128 stands for zero in the data rows.
Here are some points, each followed by its number:
127 & 129 & 130 & 127 & 129 & 121 & 122 & 127 & 134 & 134 & 131 & 118 & 104 & 124 & 140 & 151 & 149 & 129 & 115 & 99 & 101 & 105 & 119 & 138 & 151 & 159 & 155 & 143 & 137 & 122 & 110 & 110 & 109 & 124 & 138 & 131 & 132 & 133 & 128 & 125 & 130 & 128 & 129 & 131 & 127 \\ 0
128 & 124 & 126 & 130 & 133 & 137 & 136 & 126 & 115 & 108 & 109 & 126 & 147 & 143 & 129 & 122 & 120 & 116 & 120 & 122 & 126 & 122 & 121 & 117 & 118 & 124 & 135 & 144 & 153 & 162 & 160 & 151 & 128 & 105 & 81 & 116 & 122 & 131 & 131 & 130 & 132 & 126 & 132 & 130 & 128 \\ 1
126 & 128 & 125 & 128 & 132 & 137 & 141 & 126 & 110 & 103 & 112 & 133 & 176 & 146 & 118 & 96 & 95 & 113 & 133 & 147 & 144 & 134 & 118 & 99 & 94 & 96 & 116 & 143 & 173 & 195 & 201 & 187 & 144 & 91 & 45 & 110 & 115 & 120 & 128 & 128 & 128 & 128 & 135 & 129 & 132 \\ 2
127 & 128 & 131 & 126 & 122 & 119 & 113 & 127 & 146 & 151 & 147 & 127 & 107 & 116 & 136 & 148 & 146 & 126 & 107 & 85 & 83 & 95 & 111 & 133 & 150 & 164 & 171 & 174 & 163 & 145 & 128 & 117 & 105 & 107 & 107 & 131 & 127 & 125 & 123 & 117 & 123 & 118 & 120 & 126 & 121 \\ 3
127 & 127 & 122 & 129 & 131 & 136 & 141 & 127 & 116 & 104 & 112 & 127 & 159 & 153 & 147 & 127 & 109 & 88 & 82 & 89 & 106 & 129 & 152 & 162 & 170 & 171 & 160 & 150 & 132 & 120 & 107 & 105 & 106 & 120 & 127 & 121 & 126 & 133 & 133 & 135 & 133 & 136 & 132 & 129 & 130 \\ 4
122 & 128 & 130 & 130 & 130 & 132 & 142 & 125 & 114 & 112 & 120 & 145 & 182 & 145 & 106 & 76 & 69 & 84 & 116 & 145 & 168 & 174 & 169 & 152 & 143 & 124 & 120 & 117 & 126 & 129 & 136 & 127 & 127 & 111 & 102 & 73 & 108 & 136 & 151 & 156 & 161 & 160 & 158 & 153 & 142 \\ 5
131 & 133 & 135 & 125 & 121 & 116 & 108 & 127 & 147 & 157 & 154 & 137 & 111 & 100 & 94 & 103 & 112 & 131 & 148 & 152 & 149 & 144 & 139 & 134 & 130 & 130 & 124 & 128 & 124 & 126 & 118 & 118 & 116 & 109 & 109 & 62 & 109 & 140 & 161 & 170 & 172 & 168 & 165 & 155 & 142 \\ 6
126 & 129 & 129 & 131 & 133 & 140 & 147 & 134 & 121 & 109 & 100 & 101 & 101 & 127 & 149 & 159 & 156 & 147 & 129 & 123 & 121 & 128 & 134 & 138 & 136 & 138 & 136 & 131 & 123 & 114 & 113 & 108 & 112 & 121 & 129 & 86 & 114 & 138 & 151 & 157 & 157 & 155 & 151 & 148 & 139 \\ 7
127 & 130 & 123 & 130 & 137 & 146 & 157 & 129 & 107 & 83 & 77 & 90 & 113 & 139 & 150 & 159 & 154 & 153 & 145 & 138 & 137 & 138 & 134 & 127 & 126 & 125 & 116 & 113 & 118 & 117 & 122 & 130 & 128 & 129 & 139 & 138 & 132 & 128 & 122 & 123 & 122 & 119 & 121 & 122 & 129 \\ 8
128 & 132 & 127 & 126 & 128 & 128 & 133 & 129 & 130 & 127 & 124 & 115 & 100 & 104 & 109 & 119 & 138 & 163 & 174 & 177 & 160 & 143 & 127 & 111 & 94 & 94 & 98 & 103 & 123 & 138 & 150 & 152 & 147 & 134 & 122 & 169 & 138 & 115 & 106 & 101 & 96 & 99 & 104 & 108 & 120 \\ 9
130 & 128 & 123 & 131 & 131 & 128 & 132 & 131 & 130 & 127 & 121 & 116 & 104 & 103 & 117 & 133 & 148 & 159 & 163 & 161 & 146 & 127 & 116 & 103 & 99 & 102 & 111 & 126 & 141 & 157 & 160 & 154 & 142 & 121 & 101 & 155 & 129 & 118 & 110 & 104 & 113 & 104 & 113 & 117 & 122 \\ 10
127 & 130 & 131 & 128 & 133 & 135 & 142 & 131 & 120 & 109 & 105 & 102 & 103 & 139 & 172 & 182 & 165 & 131 & 91 & 70 & 74 & 93 & 124 & 151 & 174 & 179 & 183 & 167 & 142 & 113 & 97 & 91 & 96 & 116 & 136 & 126 & 131 & 127 & 128 & 135 & 129 & 131 & 128 & 132 & 127 \\ 11
128 & 128 & 126 & 128 & 128 & 134 & 135 & 129 & 116 & 111 & 120 & 147 & 172 & 145 & 114 & 88 & 75 & 82 & 113 & 132 & 150 & 159 & 156 & 149 & 140 & 137 & 129 & 127 & 137 & 135 & 142 & 139 & 120 & 105 & 89 & 90 & 112 & 131 & 141 & 145 & 149 & 154 & 151 & 145 & 135 \\ 12
Which point above is nearest to each new point by angle, seen from the average point of the numbered points? Its number follows each.
125 & 125 & 126 & 129 & 130 & 135 & 138 & 130 & 122 & 110 & 118 & 125 & 140 & 138 & 132 & 129 & 125 & 124 & 126 & 130 & 131 & 137 & 131 & 135 & 129 & 128 & 132 & 124 & 126 & 131 & 131 & 133 & 126 & 124 & 124 & 126 & 125 & 130 & 129 & 128 & 127 & 128 & 127 & 129 & 127 \\ 8
120 & 105 & 98 & 141 & 185 & 233 & 255 & 136 & 0 & 0 & 0 & 40 & 255 & 253 & 218 & 154 & 102 & 81 & 92 & 128 & 155 & 157 & 143 & 119 & 94 & 92 & 110 & 151 & 205 & 250 & 255 & 226 & 146 & 40 & 0 & 86 & 99 & 113 & 123 & 130 & 131 & 138 & 134 & 136 & 131 \\ 1
130 & 131 & 130 & 124 & 120 & 113 & 111 & 122 & 144 & 154 & 151 & 141 & 120 & 134 & 159 & 177 & 181 & 170 & 136 & 96 & 58 & 36 & 27 & 34 & 57 & 87 & 126 & 164 & 199 & 213 & 217 & 197 & 157 & 111 & 74 & 122 & 126 & 120 & 117 & 118 & 122 & 124 & 124 & 126 & 129 \\ 1
125 & 125 & 127 & 129 & 131 & 129 & 135 & 128 & 126 & 127 & 122 & 124 & 132 & 127 & 130 & 130 & 129 & 127 & 126 & 129 & 130 & 129 & 130 & 132 & 126 & 129 & 129 & 129 & 134 & 129 & 126 & 129 & 129 & 127 & 124 & 127 & 128 & 126 & 126 & 123 & 132 & 128 & 128 & 129 & 129 \\ 9
131 & 134 & 137 & 125 & 108 & 102 & 89 & 128 & 167 & 186 & 177 & 126 & 40 & 60 & 90 & 121 & 136 & 136 & 131 & 124 & 124 & 142 & 162 & 185 & 198 & 201 & 187 & 157 & 124 & 83 & 61 & 57 & 82 & 117 & 150 & 163 & 137 & 126 & 114 & 107 & 105 & 109 & 108 & 113 & 121 \\ 0
126 & 124 & 121 & 130 & 144 & 153 & 161 & 124 & 90 & 75 & 92 & 150 & 242 & 211 & 174 & 137 & 111 & 103 & 97 & 98 & 84 & 59 & 37 & 24 & 28 & 53 & 102 & 164 & 234 & 255 & 255 & 255 & 180 & 82 & 0 & 86 & 107 & 116 & 128 & 130 & 136 & 138 & 141 & 138 & 138 \\ 1
124 & 131 & 127 & 131 & 132 & 134 & 132 & 127 & 122 & 121 & 121 & 127 & 135 & 132 & 130 & 128 & 128 & 126 & 126 & 125 & 132 & 132 & 132 & 135 & 128 & 129 & 128 & 128 & 130 & 131 & 128 & 127 & 130 & 125 & 124 & 126 & 133 & 126 & 128 & 128 & 129 & 127 & 130 & 131 & 127 \\ 9
131 & 128 & 125 & 130 & 131 & 136 & 132 & 129 & 120 & 117 & 123 & 122 & 134 & 133 & 128 & 124 & 127 & 126 & 128 & 131 & 132 & 132 & 134 & 129 & 129 & 127 & 129 & 127 & 128 & 132 & 124 & 129 & 127 & 125 & 124 & 123 & 129 & 126 & 129 & 131 & 128 & 130 & 128 & 131 & 128 \\ 9
126 & 124 & 118 & 136 & 149 & 161 & 177 & 132 & 88 & 61 & 59 & 87 & 148 & 140 & 123 & 98 & 72 & 71 & 99 & 150 & 203 & 243 & 255 & 255 & 242 & 198 & 138 & 75 & 22 & 0 & 0 & 21 & 87 & 159 & 230 & 150 & 141 & 135 & 128 & 129 & 128 & 122 & 121 & 124 & 129 \\ 4
124 & 124 & 132 & 127 & 125 & 121 & 122 & 130 & 133 & 135 & 136 & 144 & 148 & 140 & 128 & 122 & 118 & 113 & 124 & 120 & 120 & 117 & 116 & 114 & 117 & 118 & 120 & 128 & 136 & 139 & 143 & 142 & 137 & 132 & 128 & 129 & 128 & 129 & 129 & 129 & 127 & 126 & 129 & 126 & 127 \\ 9
128 & 131 & 126 & 127 & 129 & 134 & 133 & 127 & 126 & 121 & 116 & 128 & 130 & 129 & 134 & 126 & 127 & 127 & 129 & 129 & 130 & 129 & 132 & 131 & 130 & 131 & 130 & 128 & 129 & 128 & 128 & 127 & 127 & 127 & 121 & 126 & 122 & 127 & 127 & 127 & 129 & 128 & 128 & 126 & 128 \\ 9
124 & 119 & 123 & 127 & 138 & 146 & 157 & 127 & 109 & 83 & 85 & 104 & 137 & 176 & 200 & 187 & 146 & 92 & 62 & 61 & 90 & 143 & 185 & 208 & 216 & 195 & 151 & 89 & 22 & 0 & 0 & 19 & 107 & 207 & 255 & 178 & 153 & 144 & 128 & 123 & 117 & 119 & 118 & 120 & 122 \\ 4
128 & 125 & 124 & 131 & 131 & 131 & 136 & 141 & 134 & 122 & 93 & 46 & 0 & 83 & 188 & 255 & 255 & 227 & 146 & 73 & 32 & 28 & 60 & 97 & 144 & 183 & 210 & 226 & 216 & 185 & 152 & 116 & 87 & 63 & 54 & 138 & 128 & 117 & 114 & 112 & 112 & 114 & 114 & 118 & 120 \\ 3
130 & 129 & 127 & 127 & 128 & 134 & 130 & 131 & 123 & 121 & 125 & 125 & 130 & 130 & 130 & 128 & 129 & 126 & 126 & 128 & 128 & 125 & 130 & 133 & 127 & 129 & 131 & 128 & 129 & 128 & 126 & 127 & 129 & 128 & 124 & 123 & 127 & 126 & 128 & 127 & 130 & 131 & 130 & 132 & 128 \\ 9
128 & 122 & 130 & 130 & 134 & 134 & 139 & 125 & 111 & 107 & 125 & 154 & 205 & 147 & 92 & 49 & 54 & 89 & 150 & 204 & 229 & 229 & 202 & 155 & 112 & 66 & 36 & 16 & 19 & 48 & 81 & 121 & 167 & 200 & 227 & 125 & 134 & 141 & 140 & 142 & 143 & 139 & 136 & 136 & 135 \\ 5
126 & 125 & 125 & 130 & 133 & 144 & 148 & 129 & 113 & 103 & 103 & 122 & 142 & 144 & 138 & 134 & 120 & 120 & 121 & 125 & 132 & 136 & 139 & 136 & 130 & 129 & 127 & 125 & 128 & 126 & 128 & 134 & 130 & 124 & 123 & 122 & 127 & 129 & 129 & 127 & 127 & 129 & 131 & 128 & 127 \\ 8
134 & 131 & 134 & 121 & 114 & 106 & 94 & 133 & 171 & 186 & 157 & 83 & 0 & 51 & 143 & 218 & 247 & 216 & 153 & 77 & 36 & 33 & 59 & 104 & 154 & 197 & 222 & 228 & 214 & 182 & 143 & 102 & 69 & 56 & 54 & 106 & 117 & 129 & 135 & 139 & 137 & 136 & 134 & 137 & 131 \\ 3
128 & 129 & 127 & 131 & 131 & 135 & 134 & 126 & 124 & 121 & 117 & 124 & 129 & 132 & 134 & 128 & 126 & 125 & 128 & 126 & 131 & 132 & 132 & 131 & 128 & 130 & 132 & 128 & 131 & 131 & 123 & 129 & 125 & 127 & 125 & 125 & 128 & 129 & 131 & 130 & 127 & 127 & 129 & 131 & 128 \\ 8
128 & 131 & 131 & 125 & 117 & 117 & 111 & 125 & 144 & 151 & 145 & 129 & 108 & 107 & 121 & 130 & 139 & 137 & 136 & 129 & 123 & 121 & 125 & 123 & 129 & 134 & 138 & 134 & 134 & 127 & 120 & 122 & 121 & 127 & 131 & 128 & 128 & 126 & 126 & 127 & 127 & 128 & 127 & 129 & 125 \\ 0
121 & 118 & 117 & 133 & 157 & 177 & 197 & 130 & 61 & 23 & 35 & 104 & 238 & 222 & 193 & 147 & 97 & 68 & 65 & 86 & 107 & 123 & 130 & 129 & 125 & 122 & 135 & 145 & 157 & 176 & 173 & 169 & 138 & 104 & 66 & 111 & 118 & 123 & 131 & 132 & 134 & 134 & 131 & 130 & 134 \\ 1
129 & 130 & 132 & 127 & 125 & 123 & 123 & 127 & 130 & 136 & 137 & 128 & 120 & 121 & 118 & 127 & 131 & 134 & 131 & 128 & 133 & 129 & 130 & 129 & 132 & 130 & 129 & 133 & 133 & 123 & 122 & 123 & 125 & 128 & 127 & 125 & 125 & 127 & 133 & 127 & 129 & 128 & 128 & 130 & 126 \\ 9
132 & 134 & 138 & 121 & 108 & 91 & 78 & 134 & 185 & 207 & 184 & 94 & 0 & 14 & 97 & 176 & 236 & 246 & 212 & 158 & 117 & 90 & 89 & 101 & 122 & 140 & 149 & 149 & 138 & 122 & 105 & 95 & 104 & 116 & 137 & 130 & 128 & 133 & 131 & 128 & 127 & 126 & 122 & 127 & 128 \\ 0
131 & 134 & 137 & 124 & 114 & 97 & 86 & 119 & 161 & 194 & 198 & 172 & 117 & 91 & 78 & 74 & 96 & 118 & 137 & 144 & 143 & 143 & 142 & 136 & 135 & 134 & 133 & 127 & 126 & 117 & 113 & 116 & 122 & 123 & 135 & 126 & 125 & 129 & 126 & 127 & 126 & 127 & 127 & 129 & 126 \\ 6
132 & 132 & 134 & 124 & 117 & 105 & 92 & 115 & 145 & 171 & 207 & 239 & 255 & 210 & 137 & 55 & 0 & 0 & 0 & 0 & 55 & 128 & 191 & 236 & 254 & 248 & 218 & 169 & 115 & 62 & 38 & 47 & 87 & 146 & 207 & 145 & 141 & 132 & 131 & 128 & 124 & 125 & 128 & 122 & 121 \\ 4
126 & 128 & 129 & 127 & 126 & 119 & 122 & 129 & 132 & 136 & 136 & 137 & 129 & 132 & 137 & 141 & 144 & 139 & 133 & 116 & 111 & 101 & 93 & 100 & 103 & 106 & 117 & 126 & 140 & 146 & 146 & 148 & 141 & 136 & 126 & 121 & 130 & 126 & 129 & 126 & 127 & 125 & 129 & 129 & 129 \\ 10
127 & 121 & 116 & 132 & 148 & 160 & 180 & 134 & 90 & 57 & 38 & 66 & 115 & 186 & 241 & 255 & 237 & 173 & 115 & 64 & 41 & 48 & 57 & 85 & 99 & 116 & 125 & 132 & 136 & 142 & 141 & 157 & 156 & 166 & 168 & 252 & 163 & 103 & 71 & 51 & 48 & 53 & 66 & 80 & 98 \\ 8
